In the rows, zero is written as 128.
The same turns and mirrors carry the whole set onto itself and the rows of a family onto each other. Which other rows belong to the same family as each row named below? List them in the order they appear above.
These 16 rows form 4 families of 4 rows each.
j_685: [155,130,136,131,134,120,174,151,130,141,126,164,118,126,126,152,107,110]
j_463: [128,121,124,127,134,109,93,129,101,139,158,134,148,92,149,100,117,120]
j_452: [136,126,151,144,143,115,143,138,116,141,120,114,129,139,159,106,117,126]
j_533: [138,90,150,143,137,126,108,113,121,129,158,151,140,93,99,173,136,119]
j_717: [138,121,129,134,113,125,101,117,137,132,170,116,145,89,129,105,137,105]
j_396: [136,138,150,143,112,136,129,113,116,116,139,121,117,150,154,106,132,113]
j_333: [142,120,151,135,124,134,168,142,102,143,135,164,151,116,154,167,110,112]
j_726: [156,106,132,118,118,114,130,113,141,129,180,143,137,106,96,154,146,111]
j_276: [137,114,150,135,116,151,177,133,129,130,132,147,128,105,119,166,123,104]
j_537: [133,125,121,144,127,132,77,113,109,118,162,149,126,105,124,112,126,102]
j_327: [138,142,146,134,125,134,169,151,103,109,119,142,116,116,120,136,122,102]
j_555: [125,138,147,137,129,123,137,134,91,132,151,141,134,153,175,126,114,113]
j_42: [147,94,138,131,134,108,92,101,132,150,157,157,137,104,127,151,121,141]
j_90: [134,127,176,156,122,121,149,147,120,115,118,132,125,140,140,126,139,111]
j_810: [148,100,141,122,133,94,124,133,127,142,171,177,141,111,114,170,129,123]
j_362: [124,102,105,122,141,125,95,115,122,148,166,158,125,95,125,124,109,116]

Same family as j_396: j_463, j_276, j_810
Same family as j_90: j_327, j_42, j_362
Same family as j_533: j_685, j_452, j_537
Same family as j_333: j_717, j_726, j_555

The same turns and mirrors carry the whole set onto itself and the rows of a family onto each other. Which other rows belong to the same family as each row named below? List them in the order they appear above.
These 32 rows form 4 families of 8 rows each.
j_686: [124,140,126,109,106,126,111,107,139,152,145,140]
j_117: [142,108,125,122,146,158,126,160,110,132,143,111]
j_438: [134,112,140,141,124,123,101,109,137,94,146,126]
j_572: [123,146,127,141,141,134,113,171,154,139,130,132]
j_29: [135,108,156,152,143,121,149,122,147,106,130,144]
j_28: [129,121,142,131,125,130,170,133,109,150,129,151]
j_595: [157,121,105,120,136,149,122,157,118,128,139,104]
j_607: [120,124,119,123,99,137,103,108,128,148,136,143]
j_566: [127,153,111,126,147,143,138,161,144,140,139,134]
j_744: [162,112,127,121,131,158,129,155,112,117,128,107]
j_932: [143,122,150,137,126,132,158,119,123,152,116,160]
j_347: [122,155,135,131,129,96,122,125,141,133,97,114]
j_939: [144,128,141,134,125,121,118,111,99,125,106,91]
j_941: [150,113,159,150,133,127,158,137,133,101,126,139]
j_515: [153,123,130,128,124,123,128,125,104,142,107,84]
j_167: [117,156,135,149,128,106,134,133,134,139,108,96]
j_472: [139,112,140,127,118,112,92,122,152,110,144,129]
j_618: [153,97,152,150,146,120,157,135,134,118,137,131]
j_803: [127,106,144,128,127,114,113,103,144,106,151,110]
j_773: [123,154,111,142,139,132,128,165,148,125,139,116]
j_282: [140,117,133,112,135,121,135,114,98,125,109,94]
j_882: [150,132,135,132,125,131,154,139,129,164,130,160]
j_560: [144,112,145,136,139,105,155,129,139,95,128,137]
j_292: [136,123,133,111,106,144,114,105,127,152,138,150]
j_713: [124,141,109,137,131,147,131,171,149,129,128,131]
j_373: [106,157,124,150,125,110,121,126,137,136,106,115]
j_467: [128,108,138,125,124,133,105,108,152,105,153,135]
j_674: [123,121,138,122,104,137,106,124,122,165,146,141]
j_294: [147,114,146,129,135,115,117,112,120,133,109,83]
j_268: [136,126,137,132,109,141,159,135,123,154,115,157]
j_967: [169,108,119,119,152,144,136,151,120,126,128,112]
j_700: [103,158,138,136,131,115,120,123,144,149,121,105]

Same family as j_29: j_595, j_932, j_515, j_167, j_773, j_292, j_467
Same family as j_967: j_686, j_566, j_618, j_803, j_882, j_294, j_700

The same turns and mirrors carry the whole set onto itself and the rows of a family onto each other. Which other rows belong to the same family as each row named below? List them in the order they appear above.
These 32 rows form 4 families of 8 rows each.
j_428: [124,104,144,164,119,113,121,131,132,137,178,112,127,122,148,130,134,89,123,142]
j_180: [93,159,141,139,127,121,155,141,132,163,117,117,128,132,140,139,142,115,128,99]
j_984: [136,118,125,126,130,133,134,141,150,158,148,120,99,163,124,156,168,117,133,137]
j_81: [121,124,142,112,118,104,158,105,119,117,136,148,97,100,115,108,140,97,132,109]
j_437: [122,103,153,123,142,77,141,98,141,144,136,127,137,140,151,117,156,119,132,111]
j_277: [96,158,134,144,127,127,148,127,138,174,120,117,131,126,135,142,127,123,129,109]
j_550: [160,115,155,125,102,157,125,135,141,148,127,135,98,137,130,120,134,148,106,113]
j_506: [131,100,157,152,119,110,116,141,139,124,177,116,125,135,148,150,133,97,126,143]
j_789: [152,120,164,138,98,160,124,119,144,146,113,136,113,149,131,112,135,142,117,122]
j_392: [123,151,107,142,96,121,131,132,137,101,112,133,113,115,147,125,140,149,116,119]
j_928: [153,128,137,135,137,148,133,108,103,109,141,117,119,132,139,109,108,105,120,146]
j_534: [123,134,107,159,97,110,145,144,151,113,115,135,97,124,144,114,136,146,123,119]
j_763: [93,165,137,128,124,125,140,131,128,166,120,128,116,114,142,136,153,115,132,107]
j_211: [125,143,113,156,98,120,156,134,143,102,114,145,104,121,149,125,133,149,119,116]
j_414: [127,107,153,123,150,84,144,118,143,143,133,131,150,135,157,111,137,115,105,108]
j_372: [139,124,137,133,144,145,148,91,117,110,146,122,109,136,140,120,109,102,126,154]
j_630: [129,104,147,125,121,73,151,120,139,137,134,131,153,146,151,119,139,108,109,117]
j_18: [124,121,133,118,141,128,120,127,151,153,136,123,92,158,131,151,176,130,137,135]
j_221: [130,100,166,157,122,108,111,128,144,121,163,120,132,120,137,141,139,108,138,151]
j_945: [90,167,144,147,131,131,153,141,143,152,133,129,130,129,139,149,138,130,129,111]
j_298: [127,124,120,131,119,136,133,127,146,144,147,124,93,168,119,160,168,119,144,130]
j_386: [145,133,134,128,131,138,125,101,117,94,134,107,128,121,132,112,114,103,130,146]
j_443: [148,113,161,144,110,154,102,124,146,134,115,139,114,130,123,130,140,152,112,128]
j_300: [125,100,142,157,130,109,119,136,135,121,180,123,124,116,144,155,136,101,124,139]
j_86: [120,107,156,131,124,107,162,109,119,102,128,154,99,130,108,113,132,99,121,104]
j_816: [120,111,152,131,144,80,148,110,143,144,135,140,149,149,153,124,144,108,117,101]
j_461: [138,134,125,123,135,144,128,144,148,142,135,124,103,169,125,158,165,108,136,121]
j_256: [116,122,141,123,125,106,170,113,121,106,144,158,93,116,114,104,133,109,118,109]
j_411: [131,136,109,164,112,118,147,137,134,121,123,143,107,123,154,117,141,164,118,111]
j_380: [126,115,150,120,124,106,161,126,118,99,142,160,93,118,120,105,150,101,121,113]
j_627: [155,111,154,149,109,168,121,117,144,140,127,133,108,141,129,117,134,148,108,121]
j_322: [145,132,148,124,142,152,138,97,101,105,144,118,129,135,144,123,117,107,121,139]

Same family as j_443: j_81, j_437, j_392, j_763, j_18, j_221, j_386
Same family as j_534: j_277, j_789, j_414, j_298, j_300, j_380, j_322
Same family as j_945: j_428, j_550, j_372, j_630, j_86, j_461, j_411

The same turns and mirrors carry the whole set onto itself and the rows of a family onto each other. Which other rows belong to the same family as each row named below? List them in the order they appear above.
These 40 rows form 8 families of 5 rows each.
j_693: [107,109,143,119,148,154,140,132,99,139,112,122,124,134,127,159,139,103,126,80,179,112]
j_769: [115,111,144,102,169,148,154,125,87,119,117,134,122,137,127,160,129,93,117,94,144,119]
j_792: [121,103,150,127,162,145,119,120,95,127,134,117,126,144,137,164,104,111,121,79,170,102]
j_969: [142,120,130,112,131,131,129,141,100,146,135,149,150,130,106,168,133,137,141,77,160,103]
j_958: [101,116,161,120,177,134,169,109,110,115,82,107,118,134,116,123,117,104,100,90,134,124]
j_19: [129,128,122,102,140,120,127,141,87,129,126,149,148,145,126,153,128,126,149,61,146,98]
j_265: [151,113,141,123,150,121,111,127,99,133,151,136,149,141,116,165,97,143,131,75,151,95]
j_296: [98,109,169,129,177,138,152,97,137,122,99,102,113,129,110,117,128,121,94,63,147,131]
j_393: [151,130,133,107,142,111,125,131,95,127,147,159,168,143,114,148,127,146,128,63,144,106]
j_591: [99,120,133,112,155,138,138,131,89,123,100,124,124,148,143,141,131,100,134,63,161,107]
j_4: [118,117,140,110,157,142,132,126,85,121,135,143,141,149,141,153,139,105,120,70,169,114]
j_815: [153,121,153,135,149,97,121,116,121,133,128,122,157,135,96,132,83,169,120,71,131,95]
j_933: [105,80,162,124,147,154,140,127,98,138,117,141,131,130,117,163,153,123,109,83,165,110]
j_279: [105,106,166,144,171,136,134,106,114,123,102,89,119,143,129,129,95,117,103,77,163,108]
j_923: [149,131,141,125,127,100,137,133,124,147,115,137,162,121,80,134,116,170,131,71,135,103]
j_743: [124,117,167,150,163,107,135,103,130,127,97,93,139,136,104,110,81,151,102,71,139,103]
j_678: [154,132,144,109,152,96,152,124,113,127,117,147,158,128,82,134,108,158,120,83,102,110]
j_246: [135,89,153,118,134,131,132,134,102,143,134,160,153,126,98,166,146,153,120,81,147,102]
j_16: [102,108,179,127,191,141,162,121,112,128,104,119,134,137,132,130,126,100,89,58,133,131]
j_271: [107,102,152,111,170,156,138,113,113,125,134,126,112,134,126,156,140,105,110,67,161,128]
j_499: [112,95,177,145,145,116,153,112,132,138,83,120,145,122,85,113,130,164,93,76,133,110]
j_971: [141,110,141,102,155,135,125,123,111,131,159,154,137,130,108,170,137,134,126,64,145,118]
j_387: [150,117,159,108,169,121,142,140,103,139,149,163,165,134,112,159,126,134,115,55,116,117]
j_504: [139,99,163,131,133,107,140,124,122,144,112,148,162,120,78,136,133,179,110,76,128,101]
j_922: [94,118,158,129,169,139,148,109,105,115,96,109,129,148,139,116,129,102,98,67,167,123]
j_444: [90,126,147,129,160,120,152,119,110,122,71,101,126,145,129,104,120,116,119,59,147,110]
j_929: [111,131,164,138,162,104,153,103,127,118,82,105,148,141,109,87,114,143,93,61,139,119]
j_725: [140,138,128,113,137,91,133,134,107,131,110,142,161,139,102,126,113,159,142,55,125,96]
j_445: [147,125,170,123,170,100,151,128,124,139,123,146,170,129,97,127,112,155,102,51,99,120]
j_514: [94,115,159,138,153,138,155,116,122,137,76,95,120,130,114,118,126,116,108,77,167,117]
j_949: [147,138,149,125,145,88,138,117,121,125,113,137,172,138,94,107,111,169,113,59,125,109]
j_867: [92,84,177,140,154,143,154,113,116,134,85,116,126,128,108,129,144,130,93,82,157,114]
j_155: [147,120,134,94,154,124,144,133,90,126,139,159,147,134,105,168,122,126,130,89,126,110]
j_368: [119,119,183,134,184,112,164,117,130,132,95,117,151,131,108,108,113,135,86,53,109,128]
j_663: [126,128,160,125,165,102,168,109,126,120,81,114,141,128,89,105,105,143,100,84,107,118]
j_84: [153,122,148,113,150,104,132,115,133,134,141,146,154,123,82,138,121,170,119,58,119,117]
j_154: [127,121,166,130,163,105,148,99,150,128,104,114,138,123,84,105,115,161,98,58,120,125]
j_798: [122,106,164,111,181,146,147,136,96,134,137,145,143,139,135,162,134,101,106,59,137,125]
j_431: [116,137,144,129,148,92,147,120,122,127,76,113,147,138,104,95,109,153,123,54,124,104]
j_730: [120,127,158,141,141,106,153,117,138,140,77,104,144,122,86,103,112,157,110,71,139,111]

Same family as j_815: j_792, j_265, j_279, j_743
Same family as j_730: j_693, j_969, j_923, j_514
Same family as j_431: j_19, j_591, j_444, j_725
Same family as j_246: j_933, j_499, j_504, j_867
Same family as j_387: j_16, j_445, j_368, j_798
Same family as j_154: j_296, j_271, j_971, j_84
Same family as j_678: j_769, j_958, j_155, j_663

The same turns and mirrors carry the whole set onto itself and the rows of a family onto each other. Which other rows belong to the same family as each row named below? List them in the order they appear above.
These 32 rows form 4 families of 8 rows each.
j_462: [123,108,109,155,114,133,118,96,125,136,120,90,105]
j_509: [129,110,112,151,111,134,117,90,126,141,126,88,114]
j_172: [118,87,109,142,103,148,130,107,123,138,120,97,119]
j_397: [120,91,113,143,116,130,122,98,121,130,124,83,127]
j_669: [133,130,162,157,136,130,150,168,115,137,144,135,135]
j_283: [136,128,163,157,134,131,150,167,116,138,148,134,139]
j_571: [119,87,109,142,103,149,130,106,124,138,124,95,123]
j_664: [143,151,164,151,117,122,131,159,132,141,147,128,132]
j_988: [137,133,161,155,133,129,133,166,127,118,154,139,136]
j_107: [133,118,164,134,141,138,140,169,124,139,140,138,132]
j_935: [135,122,112,141,116,143,116,92,123,120,135,84,123]
j_981: [120,92,112,143,117,128,123,99,119,129,119,86,123]
j_219: [136,136,161,154,135,129,134,165,121,116,144,142,128]
j_224: [120,89,110,140,104,149,131,104,121,139,119,98,119]
j_360: [142,137,166,151,132,131,132,159,123,123,154,138,140]
j_889: [121,89,111,139,102,149,130,103,121,141,122,96,122]
j_198: [135,117,164,133,140,138,141,168,124,140,144,137,135]
j_823: [132,116,163,135,141,138,141,172,126,137,141,138,132]
j_856: [133,127,161,158,135,130,149,170,117,137,147,134,137]
j_23: [136,130,163,155,135,131,150,167,114,139,145,134,138]
j_655: [131,123,109,142,120,141,118,96,118,114,122,88,111]
j_964: [133,146,156,160,122,119,133,171,135,131,139,131,120]
j_34: [128,115,105,148,117,143,114,101,131,114,141,82,123]
j_500: [122,93,115,140,116,129,122,97,119,131,120,84,125]
j_8: [120,104,105,158,113,133,116,101,132,134,127,87,109]
j_611: [132,116,162,135,141,138,140,171,127,139,145,137,135]
j_835: [119,90,111,144,116,128,122,101,122,129,122,84,125]
j_741: [143,140,167,150,134,130,134,159,117,122,145,142,134]
j_521: [125,105,109,155,111,134,115,96,132,139,133,85,117]
j_997: [140,152,162,152,121,121,133,161,127,137,135,133,121]
j_415: [136,144,158,159,119,121,131,169,140,135,152,127,131]
j_295: [123,116,102,149,121,140,117,105,127,108,129,86,112]

Same family as j_224: j_172, j_571, j_107, j_889, j_198, j_823, j_611
Same family as j_997: j_664, j_935, j_655, j_964, j_34, j_415, j_295
Same family as j_360: j_462, j_509, j_988, j_219, j_8, j_741, j_521

The same turns and mirrors carry the whole set onto itself and the rows of a family onto each other. Which other rows belong to the same family as each row named below? List them in the order they appear above.
These 20 rows form 5 families of 4 rows each.
j_302: [127,88,132,109,141,94,145,131,128,122,121,95,130,96]
j_243: [127,103,95,143,97,113,105,132,127,150,149,113,122,139]
j_170: [134,135,142,143,146,107,127,145,101,98,158,117,135,153]
j_20: [135,96,124,103,152,94,136,137,122,125,117,110,131,100]
j_418: [128,100,94,139,99,119,110,140,120,144,148,129,137,138]
j_866: [139,98,123,126,100,126,164,104,151,111,157,125,102,128]
j_123: [136,95,129,103,153,85,132,125,125,131,117,99,123,115]
j_567: [142,136,147,148,142,87,136,126,110,93,159,104,136,138]
j_485: [129,98,135,109,146,86,146,122,125,124,112,102,135,106]
j_103: [122,95,108,135,95,109,111,126,115,155,148,126,140,134]
j_236: [130,105,127,120,119,142,161,127,145,104,152,129,93,133]
j_220: [131,106,96,148,86,107,116,119,137,136,158,124,130,141]
j_225: [124,110,135,131,105,136,167,114,146,108,151,124,96,136]
j_299: [140,132,146,151,142,104,128,139,97,104,161,96,128,148]
j_635: [137,98,134,123,115,139,163,113,139,115,155,119,89,141]
j_620: [122,129,144,147,137,99,122,136,107,100,160,110,137,166]
j_827: [127,138,147,153,137,96,130,134,104,100,151,104,140,151]
j_532: [120,102,99,142,89,111,114,124,128,150,141,125,135,138]
j_83: [143,102,128,113,146,70,134,117,124,121,124,105,141,108]
j_718: [119,116,141,125,117,133,157,119,149,105,157,121,88,131]

Same family as j_170: j_20, j_418, j_236
Same family as j_302: j_103, j_620, j_718
Same family as j_83: j_866, j_567, j_220

